Rows are one point carried round by a steady rotation, each followed by how many ticks it has turned.
The counts run from 0 to 279.
[142  95 158 124 141 168 111 175 161 143  99 116 138 139 123 143 158 151
 113 118 121 118 122 106  51 131 129 108 144 146  70 144 106 107 118  81
 173 164  85 114 116  94 138  88 118  77 105 111 113 134 126 125 104 123
 156 179 102 110  94 111 145] => 147
[138 109 179 155  87 157 156 155 186  96 132 139 112 163 112 134 135 138
 113 200 139 142 176  97  95 107 104 122 141 132 120 183 127 132 122  65
 125 109 141 157 125  98 136 115 106 104 142 125 111 130  91 152 174 124
 110 124 136 121 135  93 138] => 278
[120  97 164 141 107 126 122 163 196 128 137 121 144 151 149 130 143 148
 144 179 165 123 158 126  68  97 134 109 129 133 104 177 123 128 142  71
 109 136  95 136 114 112 150 129 114 112 130 107 114 134 111 183 111 117
 175 143 146 106 123  68 154] => 274
[103  76 173 153 113 138 129 139 198 128 139 148 116 159 167 160 156 141
 130 161 149 154 151 121  76  98 116 106 138 141 128 171 130 141 157  93
 114 148 116 131 110  93 109 127  98  96 136  99 109 134  82 182 115 129
 154 130 154  89 124  75 149] => 275
[150 108 171 151 137 173 123 145 136  85 114 121 102 153 116 147 140 128
 121 151 111 182 155  89  88 122 141 144 162 126  95 160  94 159 165  76
 151 148 150 165 126 105 113 111  85  92 156 115  99 142  69 121 177 134
  98 108 113 130 101 108 154] => 141
[165  63 141 155 127 119 125 154 211  90 110 137 155 127 123 116 121 135
  94 121 116 139 103  83 103 136  94 117 133 113  95 133 113 132 105  67
 171 123 143 137 129 133 159 136 141 132 107 166 123 112 118 157 161 125
 126 114 111 141  65  96 153] => 19
[ 82 123 157 126 113 193 138 130 118 162 112 112 154 162 116 140 130 137
 149  81 143 103 137 113 102 132 123 115 104 145 138 142 128  89 157  96
  85 154 106 132  97  93  78 167 136  95 140  82 105  76 129 129 129 109
 165 119 138 107 157 129 133] => 231
[105 163 142 140 146 186 123 141  87  95 114 142  79 132 146 159 164 180
 141  85 136 134 168 152  69 135 116 107 141 141 131 112 106  81 118 123
  67 151  99 110 133 136 117 130 119 115 142  99 125 124 115 108  81 117
 160 148 141 142 125  95 161] => 191
[117 100 143 113 132 129 116 165 178 108 132  84 114 146 135 140 160 167
 147 144 139 142 128 134  74 112 111  92 174 122  83 157 127 105 142  85
 155 139 115 132 122 103 106  90 109 124  81 100 121 147 129 117 108 156
 151 163 112  93 128  69 182] => 150
[133  79 187 179 133 155 108 105 147  91 127 131 152 137 130 139 110 124
 110 117 126 122 155  94  92 110 131 128 142 130 125 155 127 160 159  74
 128 142 157 167 122 110 121 143 117 100 166 118  88 122  73 167 184 123
 115  78 152 121 108 106 147] => 127
[146 107 141 128 121 139 140 131 162 104 133 134  88 138 143 109 153 156
 122 157 126 193 160 100 112 124  91 120 167  83  80 121  94 132 110  60
 181 103 153 124 121 124 127 104  89 103 122 127 101 130  99 104 142 138
  89 115  91 140 120  85 153] => 155
[130 155 153 178 140 165 141 142  94  87 117  67 122 133 123  94 100 143
  97 141 119 147 127 142 135 127  95 144 134 104  89 112 104 126 126  55
 135  95 142 131  84 106  78 159 146 105 104  82 115 118 115 106 163 120
 133 118 142 137 141 148 141] => 100
[102 106 132 176 145 169 149  78 132  79 126 157 117 140 155 142 143 145
  92 116 118 166 153 106 168 141  80 141 125 124 198 131 127 110 103 109
  97 102 143 139  90 155 108 169 119 146 134 107 117  92  91 129 147 108
 145 104 146 138 108 144 122] => 72
[136 130 143 160 155 184 145 139 116 103  94 181  81 133 111 138 158 147
 124  83 110 166 133  75 111 160 115 128 120 108 111  89  83 120  96  93
 138 148  96 103 123 151 107 126 111 128 131 125  97 134  90  90 125 131
  93 123 101 145  87 123 147] => 47
[157 150 119 133 145 193 124 169 124 101 114 150 124 131  94 123 131 161
 127  94 106 123 137 111  78 155  87  91 115 112 100  77  83  95  81  89
 138 147  69  92 129 142 145 114 145 134 107 127 103 109 144 109  95 135
 129 151 107 154 100 106 143] => 49
[ 81 122 144 140 137 128  90 133 111 158 149 108 149 135 153 129 119 164
 133  75 146 105 129 149  82 105 110  90 149 105 119  80 119  88 154 100
 133 142 154 142  99  96  98 135 110  76 121  89 115  66 117 133 147 128
 151 115 113 131 197 118 141] => 108
[103 149 144 190 155 161 118 136  95  75 122  95 124 127 126 150  82 154
  71 104 146 146 122 169 111 112 100 124 140 131  87  87 146 118 159  99
 124 131 136 153 107  91  67 146 142 102 117  96 130 114  92 122 162 145
 110 110 138 139 156 143 149] => 98
[143 158 168 166 123 185 121 146  82  87 107  89 148 134  98 110  83 143
 123 121 116 131 154 127  86 130 116 136 113 114 104 115 105 122 146  53
 123 115 130 158 118  96 112 172 141  90 151 108  91 103 105 135 181 123
 105  84 139 143 159 141 127] => 238
[167  88 166 186 142 143  88 145 129  67 118 113 135 120 121 112 115 151
  79 134 104 142 104  94 100 120  97 121 158 121  80 122 113 136 137  80
 200 142 164 157 148 118 126  91 138 102 107 114 114 126  93 121 186 145
 121 128 113 120  97 118 164] => 4
[129  73 156 121 106 155 146 128 198  95 108 150  90 147 145 182 161 136
 133 130 158 154 167 110  85 115  93  98 153 128 146 156 140 108 131  94
 107 123 144 135 150 112 120 142  84 101 156 146 112 112  90 150 125 123
 100  92 116 144 143  75 149] => 28
[ 66 106 137 134 148 129  99 131 118 159 149  91 167 132 133 105 138 152
 151  65 125 107 104 110 106 117 136 100 132  86 106  92 115  93 157  93
 151 147 130 145  86 127  83 134 138 111  92  78 118  97 144 104 165 120
 182 131 111  99 131 120 149] => 106
[115 138 116 158 140 162 120 139 127  71 115 154  98 146 141 156 141 176
 118 113 140 141 135 153  86 133  57  80 141 107 164  83 121  87  94 124
 122 137 115 125 126 146  99  93 115 137  89 104 111 108 111 112  66 155
 133 140 118 130 168  86 166] => 54
[ 88  81 175 128 124 130  88 116 158 154 149 108 178 134 158 123 150 148
 170  97 142  90 132 112  84 106 135 102 126 106 131 159 122 103 169  95
 128 133 143 148 109 124 112 146 128 117 113 103  93 114 137 155 155 113
 200 112 146  93 138  85 160] => 121
[141 110 160 144 109 152 161 143 202  66 119 137  98 137 103 143 136 132
 148 145 141 152 163  80 113 114 106 114 145 114 120 153 124 136 129  75
 117 110 124 147 141 159 129 155 122 147 126 157 113 124 103 147 147 139
  83  89 131 148  94  52 174] => 30
[120 126 161 136 126 162 136 152 145  67 135  98 129 148  89 134 136 151
 138 164 140 124 161 117  77 104 129 112 174 133  98 179 125 137 172  84
 147 120 138 183 162 105 133  98 114 130 139 120 102 137  97 136 167 148
 120 111 133 130 126  65 175] => 139
[134  80 138 143 164 140  82 124 127 159 133 111 174 116 161 130 126 159
 116  89  92 109 120 117  83 141 115 119 139 109  92 116  94 120 123  59
 181 149 113 125  89  90 152 121 116  88 110  92  87 118 134 149 145 112
 188 129  98 115 112 134 112] => 256
[133 112 180 160 101 147 154 148 186 105 133 151 101 157  98 123 140 124
 123 180 125 175 155  67 124 105 119 141 132 122 130 171 106 153 137  69
 128 129 139 155 125 111 118 110 102 122 150 121 123 131  76 130 169 124
 103 117 140 114 108  96 147] => 279
[ 69 158 121 163 140 134 132 140 155  90 146 131 147 144 142 152 121 162
 134  88 156 131 162 120 113 111 147 121  97 143 147 105 111 125 148 115
  49 174  89 173  92 148 111 174 146 147 144  94 118  74 102 141  99 131
 176 135 155 126 120 103 162] => 80
[ 94 110 123 163 123 160 151  86 132  66 138 141 119 137 168 135 156 165
 111 146 130 163 165 136 149 139  80 133 135 120 179 136 119 101  99  83
  94  76 135 129  91 151 109 177 134 156 131 104 109 116 117 129 131 111
 164 107 156 145 128 120 136] => 71
[ 77 121 159 155 121 182 127 138 127 133 119 117 151 172  94 143 120 137
 143  76 142  95 127 108 101 120 121 108 101 145 154 127 145  98 174 122
  89 161 109 174 115 108  64 149 120 101 128  93 103  77 111 135 128 131
 144 115 139 106 172 123 149] => 232
[ 75 104 114 135 125 141 126 112 161 142 126 127 170 147 153 136 142 145
 128  52 142 123 124 115 110 129  99 119 112 128 168  89 118  83 135 121
  88 143 123 148 101 120  99 183 134 107 121 101 137  34 131 129 121 114
 176 111 124 144 158 129 144] => 217
[114  96 140 147 130 107 129 154 216  96 140 150 123 141 146 139 131 153
 134 136 166 126 120 130  94 101  79  72 138  94 121 122 138  97 122  95
 132 129 124 113 119 150 117 113 116 154  84 137 127 131 120 155  97 137
 140 145 131 110 125  47 187] => 164
[134  78 149 163 117 117 126 127 200 140 149 162 163 136 127 112 112 141
 115 146  97 146 155  58 110 118 125 123 117 111 126 120  83 162 122  77
 164 150 129 172 109 117 166 124 106 100 153 122 106  71  90 152 176 114
 127 115 102 142 103 113 127] => 268
[162  92 168 152 115 167 154 141 175  98  94 162  90 148 113 137 151 123
 118 119 116 185 144  69 105 131 114 138 130 128 116 136  99 140 110  87
 122 141 110 112 128 128 128 160 105 114 165 152 104 125  99 133 128 114
  83  93 118 145  76 104 146] => 32
[113 150 151 182 123 188 160 128 107  73 107 104 111 155 118 113 125 133
 102 147 119 180 155 117 147 140 117 165 106 146 140 147 118 128 134  73
  80 106 119 142  89 114  80 178 142 123 142  80 123 104 101 106 154 114
 148 129 154 137 134 158 123] => 86
[ 99  56 133 142 143 120 106 121 163  99 158 116 148 139 156 159 127 158
 103 136 134 103 142 138  90  99  81  97 171 114 140 151 150 126 150  99
 165 121 150 174 126 116 115 105 112 137 101 102 109 125 104 172 174 134
 149 109 134 106 148  91 160] => 262
[155 126 172 139 120 163 132 147 131  85 124 100 103 149 118 124 151 146
 152 181 132 158 172 109  78 123 133 122 165 126  88 185 106 145 151  66
 137 127 138 169 133  95 130 126  97 103 154 101  96 154  87 136 158 140
 114 107 128 127 118  94 149] => 140
[141  95 174 151  98 164 105 164 162 142 107 126 178 155  97 122 129 150
 129 133 114  99 120  91  63 129 130 117 111 152 121 167 100 109 138  94
 139 182 107 156 129  81 161 115 115  81 128 105  95 103 110 151 127 113
 177 143 134  98 128 111 124] => 133
